 0.268 -5.635 -5.735  0.110 out 0.110
-1.921 -6.246  5.086 -2.264 out -2.264
2.349 5.853 5.087 1.821 out 1.821
-4.560 -4.093 -1.551  4.775 out 4.775
-2.574 -1.296  2.357 -5.076 out -5.076
 6.361 -1.334 -1.650 -3.498 out -3.498
 5.156 -0.670 -3.749  5.776 out 5.776
 6.188 -4.977 -1.025  0.762 out 0.762
-2.931  5.614 -2.434 -1.049 out -1.049
---
 1.926  1.595 -0.893  5.223 -> 5.223
 1.496 -2.404 -1.962 -5.510  2.221 -1.518  0.751 -> 0.751
 1.760  0.003  5.382  0.282 -0.672 -0.565 -> -0.565
 2.384  0.703  0.075  5.537 -0.184 -> -0.184
4.784 0.877 0.280 2.637 -> 2.637
-0.494 -1.708 -1.316  0.393 -2.489  6.402 -> 6.402
 6.317  1.427 -2.966 -2.154  0.927 -0.938 -0.170 -> -0.170
-5.611  1.199 -4.303  1.465 -2.245 -0.156 -> -0.156
-2.145  1.147  4.765 -4.374  0.633 -> 0.633
---
[[-1.693 -4.810  3.497  2.023 -0.043  0.773]
 [-0.457  1.140 -0.340 -4.533  0.000  4.313]
 [-4.545 -0.017  4.235 -0.627  1.087 -0.359]] out 0.773

[[-3.965  4.843  3.793  3.691]
 [-4.642  5.226  4.298  4.894]
 [-4.104  5.095  4.393  4.537]] out 3.691

[[ 1.248 -3.400 -3.243  0.799  4.394  2.224  3.655]
 [-4.764 -0.463 -3.140  0.285 -2.894  3.217  2.436]
 [ 1.899 -4.321 -6.420  3.020  4.089  4.646  5.850]] out 3.655

[[ 3.258 -0.462 -3.738 -2.928 -6.380  0.781]
 [ 3.722 -0.426 -0.020 -0.342 -2.681 -2.149]
 [ 2.375 -0.264  1.387 -1.444 -1.344 -3.696]] out 0.781

[[-1.454 -1.548 -3.045 -5.449  1.281  1.492]
 [ 2.024 -1.386 -1.458 -1.843 -3.477 -2.243]
 [-2.262 -1.955 -2.029 -5.261  1.799  0.971]] out 1.492

[[ 4.212  1.199  0.593  1.646 -4.256  1.800  4.609]
 [-1.670 -5.173 -3.902 -4.658  3.716 -0.895  1.551]
 [ 1.950  4.233  3.204  3.844  0.399  1.372 -0.440]] out 4.609

[[ 0.339  0.208 -4.238  1.129  1.098]
 [-2.566 -0.239 -2.623  2.174  0.747]
 [-1.631 -2.532  5.968 -2.241 -0.299]] out 1.098

[[-1.586  0.175  4.293  4.574  4.300 -2.961]
 [-3.507  1.202  0.985 -5.308 -3.688 -2.987]
 [ 1.743 -3.990  0.021  0.826  1.518 -0.080]] out -2.961
---
 0.962 -0.283  0.212 -2.363  1.384 -0.459  0.629
 2.297  3.510  3.466  2.743  2.689 -2.786  4.856
value 3.510

-4.680 -0.033 -3.240 -4.991 -0.620 -1.270
-3.911 -1.609 -2.058 -4.621 -2.436 -1.136
 5.312  1.543 -1.466 -2.770 -0.620  0.070
value -1.609

 3.481 -5.216 -3.020  3.640 -4.984 -3.210
 2.604  2.900  0.091 -4.014  1.556 -2.157
value 2.900

-1.403  1.260  2.157  0.743 -3.015  1.868 -1.020
-4.313  1.745 -2.133 -3.137  5.010 -2.803  1.174
value 1.745

 6.250  3.222 -1.701 -2.898
 2.156  4.779  1.846 -3.182
value 4.779

-3.655  1.694 -1.264 -2.139  4.994 -3.121  1.848
 0.356 -0.330  2.066  3.599  0.231 -0.063  3.608
value -0.330

-1.572  5.622 -1.111 -4.826
-1.985  0.721 -1.929  0.038
value 0.721

 0.466  2.706  1.464 -0.680  0.566  5.412
 1.199 -0.600 -0.313  1.585 -0.080 -1.212
value -0.600

 2.117 -1.869 -1.435  1.961 -0.369  2.288
 2.925 -2.234 -2.766  4.975  0.966 -4.111
value -2.234

 2.009 -4.793  3.264  2.170
 1.822 -4.593  3.061  2.110
value -4.593
---
Q: [-3.749  1.613  1.251  4.740  6.360 -6.002]
A: -6.002
Q: [-2.547  4.787  4.946 -1.031 -4.172  2.434]
A: 2.434
Q: [-3.887 -4.549  4.916  5.539  3.589  3.938]
A: 3.938
Q: [ 4.470  5.285  2.032 -0.773 -1.661  5.624]
A: 5.624
Q: [-4.850 -4.026 -4.252  4.386]
A: 4.386
Q: [ 5.302  4.124  3.628 -4.463]
A: -4.463
Q: [ 3.336 -5.324 -6.234  4.082]
A: 4.082
Q: [ 3.818  2.254  5.240 -2.127]
A: -2.127
Q: [-5.212  0.469 -1.617  0.614 -3.094  3.168]
A: 3.168
Q: [ 0.643  0.416 -2.823 -3.737  2.811 -5.440]
A: -5.440
---
 2.028 -0.419 -1.259 -1.823 -2.839  4.256  4.680 Answer: -1.823

-0.141 -2.807  1.996  1.351 -0.952  5.090 Answer: 1.996

-0.085  0.220 -1.805  6.223 -0.894 Answer: 0.220

-4.554  5.217  4.375 -3.875 -3.138 -1.043 Answer: 4.375

 4.043 -5.875 -2.550  0.257 -3.220 -6.544
 5.518 -6.166 -5.062 -0.132  2.492 -4.805
-3.622  3.796  4.311  1.601 -1.784 -5.662
Answer: 4.311

 1.811  4.186  5.873 -3.889 -4.748 Answer: 4.186

-4.820 -6.181  4.301  4.941  4.405 -0.909  4.017 Answer: 4.941

 1.010 -4.383  0.851 -4.269
-5.480  1.576 -0.485 -0.857
Answer: -5.480
---
[5.129 3.122 2.364 4.253 3.634 4.298 4.327]
4.327
[-3.530  1.121 -1.270 -4.842 -4.470]
-4.470
[-0.130  0.056 -0.198 -0.972 -6.295]
-6.295
[-5.500 -4.897 -2.105 -0.336]
-0.336
[-6.053  1.908 -5.272 -3.296 -3.091]
-3.091
[-2.535 -4.933  2.582 -4.530  3.861]
3.861
---
[[5.787, 17.238, 15.040, -8.233, 13.667, -15.429, -14.335], [9.433, 10.073, 2.668, 12.474, -2.131, 2.343, -1.274], [9.862, 24.684, 13.293, 1.677, 4.106, -13.563, -17.901]] ans = 24.684, -17.901
[[-6.81, 15.77, 13.40, -15.49], [-7.66, 9.88, 13.74, -13.39]] ans = 15.77, -15.49
[0.090, -0.180, -0.050, 0.169, 0.154, -0.195, -0.074] ans = 0.169, -0.195
[-41.2, -108.3, 121.8, -84.0, 20.6] ans = 121.8, -108.3
[-9.04, -10.02, -12.05, 3.53, -10.12, 16.52, -7.44] ans = 16.52, -12.05
[[-1.26, -0.36, 0.91, 0.67, 1.75, 2.21], [0.28, 0.44, 0.28, 1.35, -0.22, 0.30]] ans = 2.21, -1.26
[68.901, 63.687, 124.156, 83.811, -122.666, 130.742] ans = 130.742, -122.666
---
-1.52   0.02  -1.76  -0.52   1.23 Answer: -1.52, 1.23

 0.12   0.18  -0.01  -0.18   0.01   0.10 Answer: 0.12, 0.10

 0.183   0.021  -0.203   0.027   0.176   0.103   0.014
-0.082  -0.111  -0.088   0.016  -0.001  -0.052   0.033
Answer: 0.183, 0.033

 0.12  -0.06  -0.04  -0.16
-0.15  -0.12  -0.19  -0.19
Answer: 0.12, -0.19

-0.11  -0.13   0.13   0.05 Answer: -0.11, 0.05

-0.067  -0.072  -0.150   0.078  -0.110   0.109 Answer: -0.067, 0.109
---
 5.699  4.047 -4.831  0.081  5.642
 0.979  0.075  4.482 -3.984 -3.319
result: 4.047

-3.749  4.079 -2.679  2.380  0.554  5.633 -3.777
 3.814 -1.403  0.584 -1.976 -3.482  0.334  5.439
result: 4.079

-3.445  0.566 -1.649 -5.713
 3.367  0.807  1.132  5.824
result: 0.566

 4.578  1.411 -0.930 -1.649  0.718  4.571  2.802
-2.658  2.296 -0.426 -3.940 -5.497 -2.826 -3.396
result: 1.411

 0.156  4.879  3.700  2.557 -5.264  1.300  2.385
 0.643  2.034  1.692  2.475 -4.129 -0.144  1.640
result: 4.879

-0.458 -0.686 -0.284 -4.688
 0.227 -2.387 -1.868 -3.815
result: -0.686

 2.739 -2.696  0.572 -1.159 -2.319  4.767
 5.313  2.028  1.882  0.133  1.098  2.809
result: -2.696

-0.263 -0.413  5.707  0.115 -0.125
 0.218  0.405  0.881  0.040 -0.147
result: -0.413
---
55	234	0	49	4	89 -> 89, 55

13	84	61	72	50	36
92	96	57	52	73	43
-> 36, 92

1	7	5	1 -> 1, 1

148	25	40	199	182	121 -> 121, 148

32	1	39	-30	-4	3
20	-16	36	-35	16	13
-> 3, 20

-33	33	-23	-30	-23 -> -23, -33
